Y: rows in 3 groups, each row roughly a mix of its group's directions (one row in no group):
Y (112 x 10):
14  22  3  -5  -22  12  -14  -24  24  53
20  -45  -4  -17  -9  6  24  -41  6  -22
8  7  -46  8  -22  20  23  21  37  9
-4  7  26  3  38  12  -8  35  -41  14
17  -11  0  18  11  57  -2  -14  23  28
2  -33  27  -29  -34  -7  -37  -6  17  -6
-3  -1  3  -1  -16  -51  38  -30  10  -15
45  -13  9  4  -18  -23  -24  4  -21  37
-19  11  20  -11  -6  38  23  35  30  21
19  6  20  20  25  -9  26  -51  21  2
3  -22  3  10  -5  -8  43  53  7  -13
13  -27  2  -13  -35  -23  -15  -46  15  -11
31  -6  -27  7  -26  54  -12  1  9  0
6  -24  3  11  36  34  -8  -6  -46  -15
-31  46  -10  29  22  2  -19  21  11  9
32  -27  -42  -7  -5  41  4  2  15  -5
-14  -23  -11  -33  -6  -43  21  -19  13  29
45  -21  -28  18  -20  6  -4  -16  -36  4
-25  16  -43  -41  2  11  -7  24  -20  -4
1  -45  33  4  -2  37  10  -8  8  -28
-9  -23  18  34  -32  31  -3  -37  9  3
-21  -11  47  12  -28  10  11  -22  25  24
-12  31  -6  47  29  -9  11  -5  17  -31
-29  6  -16  31  -42  37  -2  3  19  2
47  15  22  -3  18  -36  -32  3  -1  3
-12  19  38  -8  11  -52  -2  -16  -21  2
16  -3  -11  -42  -11  40  -29  21  -20  2
12  25  11  44  -6  -19  40  -17  -17  12
-24  -26  -17  13  -12  -53  13  17  22  -3
8  8  12  22  -28  -19  -37  -20  -21  -38
3  32  26  16  15  23  22  3  7  48
38  -10  8  14  0  -46  -16  -20  4  32
10  -1  -6  -37  53  -12  -6  9  -1  -31
10  17  -16  20  -25  11  -41  -7  -18  -41
15  -10  51  -16  4  40  2  -1  -5  26
24  -2  -10  23  31  13  13  -32  45  1
-15  17  -29  -50  -19  -18  -29  2  -9  10
-33  7  -44  2  6  -6  2  10  -27  -40
-6  -28  -18  -25  -36  -28  9  14  9  -37
20  -10  43  -10  -4  -3  13  -5  27  46
-13  1  -18  -1  29  24  -8  -22  -37  -42
-25  32  -25  -10  -6  32  21  19  36  8
-4  -45  -13  -13  8  41  11  -19  19  -26
10  41  -6  43  4  1  40  -16  -7  3
23  10  -13  28  10  -30  20  -48  9  -14
-16  -31  21  2  -13  27  -23  49  -1  -1
-26  36  4  1  19  -5  11  55  6  2
16  22  24  6  22  37  0  -6  9  47
24  -39  -12  2  -50  18  14  -16  -6  2
-14  -21  2  -19  -40  12  9  38  -36  6
-15  17  8  -11  -11  15  17  -60  22  10
2  -24  -9  -3  -18  -5  14  -60  9  -25
-11  7  -23  9  21  -13  4  55  -16  -30
13  1  17  -14  17  -52  -6  41  5  -10
-22  9  -10  -7  10  58  24  22  17  0
-3  3  21  -8  -33  0  18  -26  -54  6
0  -32  40  1  -21  25  -8  35  -18  14
14  -23  -12  -10  -27  36  -17  -7  21  -42
0  30  -19  -25  -4  -6  -44  26  -8  31
-31  18  -7  3  -13  3  38  -10  -24  -44
-17  6  24  4  -11  -49  -30  22  -21  18
-23  29  -4  22  11  28  23  -27  37  -14
22  -4  49  -8  1  -7  4  -5  29  41
-41  2  44  -10  -11  -7  0  -4  38  -14
10  8  46  21  8  33  -16  -2  18  33
-22  14  22  -37  9  -12  8  -37  -34  16
16  -32  9  -6  22  3  -10  5  -60  -2
-8  -18  8  -32  -6  -1  -50  -29  -20  -16
-42  -9  -6  -3  37  -40  10  5  5  -25
-25  -46  39  -9  -6  -2  18  -14  7  -24
11  -35  -3  -34  -20  41  -17  23  -12  -5
-14  -22  -17  -19  7  -11  -20  34  -27  -43
15  16  11  18  -26  8  4  -12  51  34
-2  -14  -5  -47  -29  -35  -9  -26  -16  3
-2  -31  10  -1  -19  32  4  46  2  32
47  16  36  -26  -5  15  -26  -1  13  2
-20  22  -18  2  -3  21  -25  56  -3  11
5  -37  -6  2  7  -11  45  20  -31  -25
-23  -30  -12  -49  4  -21  -2  -25  16  -18
43  -44  0  -29  2  -11  13  -17  -16  -9
-26  -17  10  32  -42  12  20  -24  -7  23
-2  -4  20  19  -2  53  15  -17  37  5
-43  41  11  3  20  -38  -5  -3  4  -5
-33  -36  49  6  -3  1  -8  16  5  -20
21  -37  11  -10  -18  -9  -18  -51  -14  -4
-23  -6  -39  -14  -37  -17  22  26  -11  -18
14  20  26  15  -15  0  2  -36  32  40
3  -31  17  -3  3  21  -43  40  -7  -18
-29  39  9  -9  34  33  -9  12  23  -1
-19  52  9  -28  -3  24  -15  20  -4  -21
5  7  26  -22  13  -41  -36  -32  -8  -10
34  -4  0  -6  6  -33  7  -57  0  -1
52  -32  -23  3  -17  12  -4  -16  -23  -5
-17  25  -7  -16  50  1  -10  29  29  -10
9  5  21  28  -42  26  -23  -8  33  11
4  15  9  46  -4  -12  51  -18  -4  6
32  21  13  -44  -9  -5  -9  2  -37  -21
-7  14  30  11  -10  -51  -4  7  -21  33
-13  13  12  19  22  38  -18  39  26  14
13  17  19  26  -3  -48  -39  -4  -3  -14
24  -44  14  -16  -29  -18  -12  9  -19  29
35  -45  -39  5  -13  -1  -5  -11  15  -15
28  6  -12  16  -2  -57  -5  -29  -5  15
-43  -22  19  -6  10  20  26  -6  22  -34
-24  -3  -25  -2  -23  29  17  -14  -43  -25
32  10  -24  30  10  -35  20  22  -21  19
-21  6  19  -11  -14  29  -19  51  -22  12
16  -13  21  18  49  20  -10  -37  -6  10
33  -7  22  21  -13  -32  31  -16  3  32
14  -1  3  -37  39  7  14  25  34  21
-12  17  15  16  7  1  38  51  24  5
10  33  -2  44  40  -7  -14  -14  -19  5

one row of each group, then the others: which group is each in?
11  -30  -20  24  10  34  0  -2  32  -36 -> C
6  -14  32  14  4  25  -57  1  13  -9 -> R
-1  -13  20  33  -17  -3  -22  -44  -24  -25 -> M

-18  -4  -26  -27  1  -35  -20  13  -25  -38 -> R
1  -8  -22  11  -12  -19  -29  42  24  -35 -> R
17  19  -26  -26  -6  -1  -10  21  -7  54 -> C
42  -6  14  7  -15  -22  -39  9  -24  26 -> C
16  -12  -16  27  34  12  -25  -17  -40  -20 -> R
23  -41  16  -16  -17  -40  -19  -16  -9  14 -> C
25  -55  -2  22  -11  2  13  -10  2  -33 -> R
10  -16  22  34  23  38  -34  12  0  -17 -> R
-8  28  11  -14  21  23  20  18  -24  47 -> R
7  12  -44  11  19  14  -36  14  25  -24 -> C
3  4  46  18  -21  -27  -33  -23  6  -17 -> M
